Here is a table of points, one per row:
 27| 46|-81|-18|  5|-33| 11|  9|-26|-27|-36| -9| 23|-23| -6|  9| -3| -3|-12|  8|-26| 51|  7|-63| 18| 59|-16| 14|-26| 23| -9| 25
 25|-45|-26| 32| 23| -1|  5| -8|-20|  7|-21| 16| -1| 28| 51|-38| -4|-35| -6|-29|-37|-66| 30|-34| 21|-17|-93|  2| 47| 52|  6| 29
 -53|  16|  -8| -13|  24|-105|  15|  11| -42| -15|   9|  24|  15|  29| -14|   5|  19| -38|   8|  33|  -8|  41| -47|  -2|  -6|  60|   1| -35|  26|  10| -14| -18
  1|-12|-10| 39| 29|-11|-10|  5| 14|-76| 60|-38| 34| -1| -7| 13| 17|-30| 44|-33|-69|  9| 15| 46| 24| -3|-25|-16|-39| 27|  5| 31
-57|-22|-13| 27|-75| 58| -1|-45|  2|-16|-26| 52| 17|-11| -3| 14| 18| -9|-26|  1| 21|-11| -4| -6| 20|  0|-36| 12|-26| -5|-27|-29
 -8| -9| 20|  3| 29| 43| -6| 27|  5| 11|-29|  5| 18| -2| 32| 45|-21| 19| 25| 54|-18| -8|-34|  3| 45|-58| 52|-61| -1| 16|  3| 39
 10|-27| 26| -2| 29| 34| 73|-37| 18| -8| 36| -9|-61| 22| 23|-33|-13|  4| 21| 20| 47| 20|-26|-51|-14|-23| 55| 27|-29|-43|  3| 63
 53|-48| 12|  3|  5| -6|  9|  8|  0| 38|-48| 22| 34| -7|-33| 20|-40|-28| 26|-18|-16| -7| 47| 35|-27|  9|-10|-50| 40| -2| 23|-32
 -35|  33|  26|  -2|  33| -10|  12| -10| -27| -19| -19|-107|  18|   0| -26| -15| -21|  39|   0|  14| -56| -67|  22|  36|  14| -20| -43| -35|  -5|  13| -36| -11
 19| -1|-57| 30| 10|-47| -4|-22|-11|-21| 39|-50|  6|-44|-14| 49| 28| 39| -7| 54|-37|-27|-42|-44|  1|-22| 48|-11|-10|-17| 55|-43
 18|-72| 44|-44|-24|-86|-67|  0|-53|-36|  7| 15| 24| 46| 37|-39|-18| 22|  2|-12|  4| 23| 49| 31|-18|-55|-15|  5| -8|-62|-25| 12
-67|-10|-51| 40|-22|-20|-47|  6| 62| 29| 11|-68|-24|-14| 57| -9|-38|-38|-16|  9| -1|-28|-39|  7|-15|-20|  1| 25| 12|-29| -4| -5
-16| -1|-17|-96| 21|  1| 13| 28|107| 35| -5| -1|-20|-42|  8| 37|-38|-17| 70|  1|-24| 27|-17| -4|  2|-13|-39|-43| -6|-19| 16|-26
  0|-26|-17|-10| 40| 34| 58|  7|-35| 21| 59|-18| 54|-21| 10| 14|-15| 29| 18|-72| 34| 23| 15| 12|-15|-42|-43|-38| 38|  7|-28|-26
 43| 49| 52|-28|-51|-31| -6| -3|-11| 90| 30| 20| 26| 24| -7| 34|-39|-51| 37| 13| -1|  6|-44|  9|-13|-36| 11|  1|  7| 25| 27| 51
-25| 11| -6| -6| -1|-42|-15|  4|-20|-27|-32| 73|-32|-29| 33|-50|  6| 54|-86| 15| 28|-35|-16| -2| -3| 31|-25|-28|  0| -5|-18|-20
-16|-64| 30| 62| 58|  0|-24| 13| 27| 24| 13| 29|-18|-12|-23| 48| 41|-32| -7|-27| 30|-11|-61|  6|-19| 27| 12|  1|-59| 23|-13| 19
 39| 11| 41| 13|-28| 36|  6|-12|-73|-72| 51|  9|-53|-67|-31| 21| -2|-41| 38|  6|-42|-20| 45| 35| 13| -4| -9|-18|-14| -6|-64|-13
-34|  6| -5| 63|-45| 19| 14|-16| 20| -1|-25| -9|-21| 10|-12| 38|  4| 36| 27|-15| 65| -4|-21|  1|  4| -1|-32|-78|-24| 59| 15|-30
 16| 22| 22|-10| 16|-32| 15|-35|  0| 52| 18|-28|-37|-30| -1| 23| 14|  6| 42| -1|-16|-11|-47| 64|  6|-51| 15| 40| 17| 51|-34|  2
-40|  2|  1|-28| 25| -6|-38|-40| 10|-39| 41| 17|-27|-11| -4| 29|-39|  4| -1| 18| -1| 46|  0|-13| 51|-49|-31|-15|-17| -4| 14| -9
 37| 27|  7| 10|-59| 17|-33| 24| 32|  8|-18|-32| 14| 15|-21|-47| 12| 10| 24|  2| 70|-17|-28| 33| 71| 22| 28|-56| -4| -3|-16| 84
 26| 29|-23|-23|  9|-10| 24|-18|-36| -6| -8| -1| 20|  1| 50|-54|-36|  2|-79|-40|-17| 39|-20|  4| 14|-27| 10| 18|-24|-34| 26| 11
 11|  1|-21| 53|  9| -9| 22|-46| 22|  3| 21| 67| 17|-80| 39| 20|-18| 26| 84| 38| 10| 22|-14|-12|-33| 30|-60|  3|-28| 24|  4| 37
-64|-22| -5|-43|-15|-19|-25| 23| -9| 71|-22|-42|-62|-31| 15|  3|-27| 73|-22|-54|  5| 32| 54| 36| 30| 58|-17| 42|-38| -3| 41|  7
-13|-20| 41|-26|-31|-49| 26|-33| -7|  7|-18|-34|-16| 26|  6| 83|  5| 42|-20| 18| 48|-35| 12|  4| 20| 17| -9| 76| 11|-33|  0| -2
  3|-45| 66| 46|-51| 13| 57| 64|-28| -8|-11|-17|  9| -7| 55|-72| -4|  6|  9| 71| -7| 12|-31| 11|  4| 19|-40| 51|-16| 14| 10|-24
-11| -4| 20| -3| 39| 33|-32|-25| 27| 81| 34|-45| 48|-32|-57|-10| 52|  3| 48| 49| -5| 49| 39|-36| 55| -3|-18| 34| 12|-11| 31| -7
 75|-38|-18| -4| 33|-13| -8| -3| 67|-42| 17| 54|-57| -9|-19|-18|-44|  5|-28| 17|-16|-21| 51| 53| 26| 22| 12|-14| 15| 16| 11|  7
 -2|-73|-28|-15|-45|  9| 28| 43| 26|  6| 23| 11|-17| 12|-34|-33|-10|-43|-83|-26| -1|-17|-28|-43|-49|  1| 26| 20| 14| 29| 59| 16
  -8|   1|  -2|   0|   5|   3|  -7| -25| -67| -21|  -8|   8|  10|  -3|  -9| -49|  50|  26|  33|   5| -20| -21|-106|   4| -20|  18| -11| -57|  55| -41|  18|   3
 51| 53|-16| 37| 28|-31|-19| 40| -2|-25|  0| 33|  3|-34|-28| 10|-49| -7|-13| -1|  5| 18|-28|-18| 16| 12| 54| 45| 51| 16| -1| -8
 32| -5|-50| 46| 60|-27|  7| 36| 22| 46|-55| 43|-36| 82|-24|-32|  5| 19| 27|-16| 17|-24| 49|-21| 15| -9|-21| 15|  2| -8|-27|-23
-18| 35|-17|-43| -2| 23|-20| 15|-33|-25| -8|  1|  4|-10|  7| -2|-39|-28| 58| 12| 79| 11|-35| 38| -2|-30| 19| 28|-59| 38| -9|-41
-54|-12|-15| 98| -4|  6|-14| 50|-52|  0|  2| 17|-28| 41| -8| 31|  8|-13|  5| 17|-15| -6| 82| 20|-61| 16|  5|-36|  9|-23| -4| 25
-22| -4| 44|-37| 14| 24| 33| 27| 56|-68| 19| -6| 39|  6|-25|-25| -2| 13| 15|  5| -8|  8| 52|-19|-13|  7|  5|-29|-13| 28|-83|  7
 -4|  3| 27|-37| 13|-30|-38|-18|-46|  4| 67| 33| -9| 10|-53| 10| -4| 50|-24|-38|-26| 10|-51|-41| 26|-29|-15|-17|-15| 21| 47|-49
-23| 18| 32| 18|-21| -1|-28| -4| 37| 15| 35| 39| -3|-10| 69| -3| 28|-31| 31|-28| 22| -2|  5|  0| -4| 17| -7| 18| -4| -2|-37| 18
 11| -7|-43| 18| -9|-13|-13|-20| 44| 23| 98|-20| 11| 41|-34|  7|-41|-30|-87| 30| 36|  6| 76| 33| -2|-10|-48|-22| -2|-23| 35|  1
 49|-21| 34|-12| -3|  0| 19| -9| 11|-55|-91|-28| 14| 17| -7| 17| -5|-30| 14|-34|-15| -9| 33| -8|-41|-42|-38|  0|-17|-31|  8|-35
 -6| 37| 29| -7| 45|  4|-50|-25|-26|-31|-10| -9| 40|-53|-24|-41| 38|-10|-49|-29| 42|-20| 11|-43|-22| 37| 10| 19| 23| 17| 35| 10
 31| 54| 49| 36|  5| 34|-31| 22|-14| 38| -5|-34|-24|-34| -7|-35| 45|-63|  5|-10| 18|  9|-14|-27| -3| -3| 13|-19|-55| -5|-50|-57
-60| 87|  1| 41| -6|-18| 39| 14| -3|-46| 56| 19| 48|  1| 11|-22|  6| 33|-13|-15| 17|-34|-29|-25| 12|-12|-11| 39| 10|-43|  7| -5
-43| -8| 13|-12|  1| 10| 16|-48| 47|-19|-18|-34|-25| 52| -8|-23|-10|-60|-24| 18| 20| 19| -7| 28| 15| 56| 14| -6| 19| 10| 13|-40
-62|  6| 16|-33| 41| 56|-48|  7| -7| 60| -1| -1|-16| 48| 20| -3|-53|  4|  0| 48|-31|-23| 21|-53|-25| 24| 32| -3|-30| 38|-12| 19
  -9|  -9|  12|  92| -61|  28| -20| -13|  15| -16|-103| -20| -37|  45| -15| -64|   4|  23|   6|   4|   1|  63|   3|  17| -30| -11| -28|  70|  -6|  19|  37|   0
 50| -7| 12| 32|-38| 10| 30| 38|  2|  5| 59|-27| 12| -7| 15|-36| 32| 31| 60| -7| 44|-16| 44|-23|-46|-34| 21|-55|  6| -8|-45|-33
 23|-44|-48|-21| 14| 22|-10|-19|-16| 14|-40|-65|-22| 16|-10| 34|-44| -9|-28| -2| 21|-14|-37|-19| -2| 94|-25|-28|-34|-58| 34|  7
-36|-12|-18| 13|-13|-17|-24|  2| 23|-55|-60| 14| 13|-50| -9|-26|-18| 14|  0|-30| -7|-20|-26|-25|-45|-21|103| 23| 42|  8| 21|  9
 37|-21| 26|-45|-53| 21|  9| -7|-16| 32|-28|-15| 23|-73|  7| 15|  6|  3| 21| 42| 16|-13| 21|-32| 14| 13|  7|  9| 24| 42| -6|  9
 44|  3|  8| 20|  0|110|-15| -4|  7| 24| -5| -2|-24| 23| 20| 41|-42|  8|-43| 27| -3| 52|-34|  6| -8| 13| 18| 13| 59| -1|-39| -5
-26| 33| 60|-32| 14| 51| -2|  8| 58| 10|-16| 34| -2|  1|-15| 24| -8| 10|-17|  1|  2|-45|-33| 21|  0| -8|-87| 34|-18|-40| 32| 41
 24| 21| 25| 16| 24|-61| 20| -4| 24|-25| 10|-42| 17| -7| 15|-13| 22| 25|-81|-14|-20| 30|-17|-17|-46|  2| 26|-29| -6| 41|-43| 19
There is one direction along which these points spread out most. Take the direction at right angles to it along which they spread out most. Go by this last direction. How far along it is each point below, from 0 to 99? 50 is the average, and the first point above lies past it. One standard deviation of the points above along it is 16.
 12|-61|  7| -2|-20|-58| 26|-16|-23| 39|-74|-10| -5|-12| 32|  2| 23|-46|-22| -3| 41| 14|  9| 11| 68|-45| 34| 24|-32|-29|-64| 35 44
 28|  9| 23|  1|-31|-27|  3|  6| 10| 14|-25| 25| 17| 42| 97|  3| 81| 23|-43| -7|-28|-17| 34|-32| 40| -4| 71| 10|-11|-17| 19|-62 62
  2|-48|-54|-11| 16| 22|-58| 14|-12|-16|  5|  0| 53| 17|-34| 25| 17| 41|-10|  3|-19|-28| -9| 48|-39|-18|-12| 47|-16|-23|-91|-11 55
  50|  18| -34| -27| -55|  31|  34| -40|  40|  86|   4|  66|  28|  11| -32| -68| -12|  -7|  21| -47|-100|  11| -18|   3|  -6|  53|  98| -12|  -3| -26|  27|   8 45
-63| 51|-39| -1|-47|  0| 21|-14|-15|-30|-24|  2| -6| 10|-33| 73| 35| 23|-90|-18|-49| 30|  6|-23| -8| -9|-33|-19| -6|  3|  5| 23 62
-25| 24| 15| -5| 51|-16| 52| 34|-42|  5|-30| 56| 37|-37| -3|-10|  5| 19|-34|  4| -4|  3| 33| 70| 35|  3| 66|  6|-15|-35| 59|-11 64
 34|  5|-48|-53| 27| 49|  2|-55|-18| -6|-18| -5|-20| 24| 17|-43| 32|-50| 17| 24| 31|-23| 93| 41|-61| -5| 26|  9| 16| 15| 42| 26 41
 32| 22|-51|-61|  6| 38|-14| 63|-15|-52| 30|  4| -1| 34| 40| 30|113| 16|-16| -9|  0| 26|-38| 40| 20| 14| -9| 28| 19| 48| 59|  4 60
 -4| 45|-27|-44|-23|-26|  2| 45| 15| 36|  5| 27|-34|-25|-34| -8| 68|-20|-27| 19|-17| 22|-21|-21|-42|-28|-17|-14| 30|-35| -5|  0 57
 -2| -5|-11|-26|-11| 17| 37|-19|-23|-13| 55| 23|  6| 77|-44| -5|-22| -7| 86| -8|-27|-46| 12|  1|  6| 24| 35| 29|  8| 21|-46|-39 51
-78| -6| 11|-18| 17| 21|  7|-12|-17| -3| 19|-18|-22|-16| 14| 39|-16|-23| 51|-28|  0| 37|  6|-13| 50|  2|  9|  4| 90| -5| -4| 21 41
 71| 31|  7|  9| 23|-22|-15| 12| -5|-13|  5|-18|  6| 28|-14| 62|-40| -3| 43|-31| 11|-21| 46|-32|-19|  4|-16|  2| 14|-28|  9| -4 49
